Each path below is one point turned by a fixed rotation once a step. After each direction that follows a path, write how fast that rotation turns it, in deg/step (0 if it stays still).
Each turn is a multiple of 5 degrees from 10 to 175, or 0.
Each row of a path follows its step; steps can be skipped.
Rotation 1:
step 0:   13   96  -47  -68  -31 -125  398   24 -302 -104  -48  173   31  220 -201 -243 -253  -44 -166  102  420   18 -154  -25  -92  -84  149   88 -650  235 -255  150  110  105  340 -250 -464   98  283  182  226 -109  -43 -113   -7
step 2: -174   94 -192  -85    6  327   20 -154 -258 -267 -114  155   66 -473  -60  335 -329   18   80  583  192 -181  141 -264    8   41  252  -73  280 -250  -88 -168 -135  -92  -22    8 -223  373  -67  -28  181 -272 -174 -248  120
step 3:  111  108  141 -125 -512  333  107 -261  -78   57  404 -264  247  129  119  225  270   69  -24 -131   96   91    9 -167 -139  376    6   60    4  333  472 -115   77   37 -395  153   48   -5  233   33 -350  181  -53 -126   86
step 4:  -47 -161 -205  170  -51   58 -155  -15 -234  161 -143   11 -281  173 -257  284  204  172 -310 -187  262  228   62   29  145 -541  287  283   23  -12  120  -78 -272  229  168  160 -416  309  101  126  235   81  273  106  284
step 5: -162   19  190  164  288  253 -368  307   79  100  230  -99  189 -141 -153 -175  280 -329 -504  189    5  339  200   92   89   21  -10 -281   36  237  -46  153   48  144   56  295  172 -271 -272 -105 -384   44 -345   40   95
step 6:  -92 -104 -455 -440  174 -175  168 -161 -153  -74 -387  228 -292 -102  271  -81  119  173   35  348  269  163  -71  125   -3  107  116 -257 -144  129  132 -158 -222 -137  -23  297 -344 -398 -195  111  200 -140  -87  156 -197
step 8: -340 -244 -332  178  -21 -307  114 -114  197  -57 -187  190 -212  132  167  110  175 -136  248   -7  177   65  -67 -356  -36 -147  307  -63  497 -197 -343  161 -223 -341  263 -108   34  156  -26  127 -250  232  130 -105  296
step 9:  293  222  583 -126 -196   62 -284  158  139 -173 -106   25  397   73  196 -109  -58   79  225  108   62  332  187  131 -310  131   16  -66   86   62  -37  453 -215   30   93 -116  -11 -160  388  -84 -249   35 -205  351  163
step 10:  194 -252 -195  439 -105    6  313  306   12  124  -72 -147 -364  150   50 -131  -37  255  342  280 -516  -29 -213  148   32 -278   99 -276   83 -184  338  -25 -202   31  -60   87 -346 -228  158  216   89  -78  208  119  -23
Speeds:
  17   40   -6   89  -93 -120 -132    1  -51    9   43  -31   35  -39  -45    1   -4   -9   34  -97   80   53  -82   52  -61  -40   64    6  -55   23   14  116   29  -14   41  -72  -67   -5  -82   27  -17  138    5  -28  123 | 80
  -4 -101  -42   69  -44   15  197   13    1  -48   60  -38  -10    6   42   -9   10  -36  -41  -33  -76   -4  -95  -47   15  -67   -8  -58   38   54   45   64  103   35  -31   12   54  -78  -40   85 -130   38 -109  -62    2 | 155
  57  -47   70  -68   67  -44   25   87  -63  -50  -78 -158  -25   37 -112   15  117   25  -16  -69   28  -59    5   68   64   27  109 -142  -16   31   30  -60   -3  -22   33  -75   25    0  -20  -23   -8  -87  -18  -21   44 | 60
 -44  -90   75   97   20   47   29   37  -93  -67   76   71  -14  -12  -99  -49   34   -6   -8    0   36  -27   55   49  -34   21  -73  -66  -50  -87  -12  141  -14   -9   84  100  -54 -125   24   -4   23  -58   50  111  -10 | 80
  75  -15  127  -35   95   32   -7  -32   -8  -15   50   44  132   11    0   -7  -96  -43  -85  -74  -72   90   51  104    9   56  -36   45   59   63   30  -19   93 -133   44   -6  -72   65   15   63  -28  -17  -76   18   31 | 170
Rotation 2:
step 1: -584  119  301   51   70  144  163   -3 -298 -116  -95  -73   39  180 -151  -14  126   70   39  -64 -184  -47 -130 -235  -39   22   43  385  278  236  -16  292  279  440  -78  -53  -32 -312 -263  168   38  377  136 -144  -67
step 2:   55  252    5 -391  424  308   77   37    7  155  210 -231  -30  267   19  112 -109 -566 -250   34   68   76  147 -211  -54 -372  -97   97 -150  220   -9  368   86 -167   63  -56 -204   76 -189 -211  264  181   23  -80   87
step 3: -185   63  -90   75   83  109  206  259  173  393 -128   88  108  378 -247 -141  -68 -199  116  340   86 -212 -155  -98  382  -58   37  345  258  358  173 -307   24   37  207  -99  -50 -240  -25 -113  181 -337  210  220  -78
step 4:   12   62  238  -69   81  -68    6  196 -140  135  -25  193  190  279 -346  291  194 -421 -352 -166   27   25 -281 -192  227  -45  434 -240  -14   97 -135  -38  -79  236  199 -150  205  -78 -171   95 -180  302   43 -196 -371
step 5: -148  296 -330  -27  227   39  105  -53 -109 -246 -128 -237   85 -115   46  -86  274  -72 -293  199  143 -167  -50   18  207  -60  -28  152 -340    9  112  265  182  108  557   74   64 -221 -397 -363  120 -131   29 -119 -281
step 6: -330  253  220  -44  152  126  230  241 -161  -95  230    2 -463  383 -311   -3  -33  286  104  -10  -53   20  120 -181 -177 -237  232   72 -161  331  233   10   57  238  129 -136  -92 -225 -143  163   21 -107  -67  318 -327
step 7:  211  185  -39 -172  152   98  178   43 -135  267   37  -64  180  181   93   34  -98 -506  -54  150  205  280   -8 -249   14 -231 -458  -18 -201  245 -306   39 -162  228  103   82  -74 -178 -102  -58 -390  161 -112  317 -350
step 8: -335  -96   63  -56  169    6    1    8 -175  153  -15 -220  -21  -71  -16 -127  127  -46  115  268   49   89    6  -82  426 -303  -98  114  464  154   79  -45   18  -71  297 -127  298 -765 -110  107  -39  -64  143 -246 -148
step 10: -150  420  -17 -169   32  437  294 -199  -28   26    9 -136   79  378  -48 -349  -44 -439 -128  265 -148  -48   57  -63   83   33 -134  291  -93  108   40  -14   16 -115   46  157 -281  -67 -473 -111  145 -194    8 -353 -174
Speeds:
  83  -27 -103   24    0    9   86  -74  -14   75   -4  -15  -26    0  150  -40   17  -51   29   61  115   72   70  -30   80  -37   50  -16   -4 -124   22   27   51  -36   73  -36 -137   56  -87    6  -23    7  -29  -94  -12 | 140
  23  -36  -15   33 -105   49   -6    1  -77   65   48   54   36   -9  -66   16   -1   47   80   -9   -4    6  -55  -92  -15    6   47  -72   43   72  -86   61  -54  117  -73   74  -55  132  -83   -8   37  139  -34  -12 -104 | 135
 59 105 146 -50 -12  15  70 -13  -8   7 -40  81  44  60 111   1  18  44  25 -79  42  70  36 -51   5 115 134  70  -5 -29 -55  21 -22  89  23 -26  43   2  13  76 -29  22  86 103  73 | 135
 -58   12   29  -91  -99   33   -6    0   86  -57  128  -22  -39   20  -14  -39  -63  -42   11  -62   11    5   80   58   23  -12  -72   42   -1   50  -10  -90  -63  -27   80  -42 -182   96    2   -8    2   27  101  104  -48 | 90
-129   53   73  -15  -47  -98  -87   14  -58  124  -57    2 -126   67   -6  -59  -85   78  -60  -40  -52   46   72   47   69  -37   48   -4   55  -68   73  -15  -28   13  -99  -42    8   -7  -73   39   16   -5   17  -73  -63 | 155
 -76   57  -28    5  -94   -8   75   67   95   95 -121  -97  -32  -48  107  -64  -10  -46    4  -35  -18   38 -118   53  -37   94  -24  -90   -4   13  -40   56   69   17   -2  -28  -15  -33   41 -125   41   27  -21   81  -51 | 160
 -13    9   34  -20  -71  115   53  -16  -23   13    7   28   32  -78   28   32  -79  -50    8  -22  -67   74   80   -9  -30  -49 -129  -11  159   31  -72   17  127   -8  -71   25  -24  -95  -33   84   41   -8   22  -61  125 | 45
Rotation 3:
step 0: -528  238 -218 -179   54   42  465  193  385  -26  193  -77   96  -96 -184   11 -201   16 -180  -50  159  191 -183   20  178 -112  114   91  285 -224  123  -78  -31  131  -23  119 -277 -172  -83 -106  226   -4 -139 -175 -101
step 1: -111   84   63  243 -138 -167    5  148  289 -245  132 -187 -436 -266 -161  -35 -143 -130   48  -89  -96  382    5  187 -317 -125  213  -83  149  215  162  315  -82 -137 -277 -156   29 -100  159   75 -386 -175   47  -24  -62
step 2:  -91  243   44   38  294 -260   79  251  -31  -28  271   28 -161  111  138  -27   74 -352   55 -330  -94 -110 -161 -248  -69  141 -118 -147 -260    4 -417  369   73  -44 -201  -73  -26  426    8 -147  -76   72 -231  -42 -216
step 3:  -83   55   31 -482 -166  -53   29   98 -222 -164 -118 -219 -130  -39  287 -180  267   39 -221  -37  -29  381 -256  -84  -95   65 -330  217   98 -140  -72 -295  -57  239  -41  156 -198  199 -241  -41 -246   31  -57 -216 -243
step 4:  108  120   -2  -86 -321  206 -168  119   55  -92  111 -352  139  -44 -161 -277  -89  -90   60  144 -349  270  -13  -39  236   79   85 -368  301 -214 -128  -14  151  136 -179  212 -231 -114  280 -135   61 -186    3  354 -245
step 5:  121  210  225  139 -310 -103  224  267   89 -202  256  270    2 -251  393  189 -238  -12  -19  161   14  272  -62   46  -92   72   39 -164 -499  -23   41   77  302  195   32  -36  -41  121  181 -126  138  -70  251  172   72
step 8:  167  -99 -160  111 -180  -89   29   78 -156  -69  165 -411  185 -195  320 -371 -228 -207  -59  153  271  212  -54   67 -236  192  117 -158  -14  322  157  -48 -212 -369 -162   30 -102 -186  -15 -212  176   61   -7   89  219
step 9:   45 -174 -214    1  164 -111  327  201  -37 -451  128  -41   39  -30   36 -223 -268  -83 -110  173 -126 -132   99 -260    3   69  160   99  -95  -49 -457  145  125 -389  361  118  139  200   57  124   36 -134  337  -71  -21
step 10:    3  131  265  -31 -214  -13  126   41   -7 -204 -261   87 -231 -156   38  -14  207  163   54 -206 -266    8  233 -491 -127  163   91  387  201  260   89 -328  204 -271  222   44  -64  266 -122 -133   35   80 -160  134  111
Speeds:
 -51   -8  -21  -64   18   75 -117  -10   72   -4   34  -60   -3  -64  -21   -4   75  -12  -70   49   65 -123 -123   26   71  122 -105   31  -16   35  -27 -138  -56   24   -8  -22   16  -27  -39 -101  -61   13  -40   78  -18 | 90
  33   -3   82   37  -75   -3    0   61   79  -57  -38  -22  137   97   79  -15  111   36  -17   40  -46   42   97 -152   31    2  -73  -12    0  -46  -65  -96   31   18  -31  -47   40  -25    5  103  -39   46   37   87  -61 | 55
  -3  -27  104  -23  -35  103  112   12   18    7   19  -70   24  -31   47   11    7   -7  -74   57  -61   13  -24   73   62  -17  -56  -64  -42   -6   25  134   94   -5 -153   84  -67   87  -46  -39 -129    5  -42  -34  -30 | 20
  13  110  -27   67   22    2   38   31 -102  -11  -34  -83  -56  -70 -124  -88   98  -41  -15    7  117   17   77   -1  -63  -53  -25   45  -49   -8  -10    0  106   -3   62   70   64   31  -19  -13  -29   24  -59   62 -155 | 45
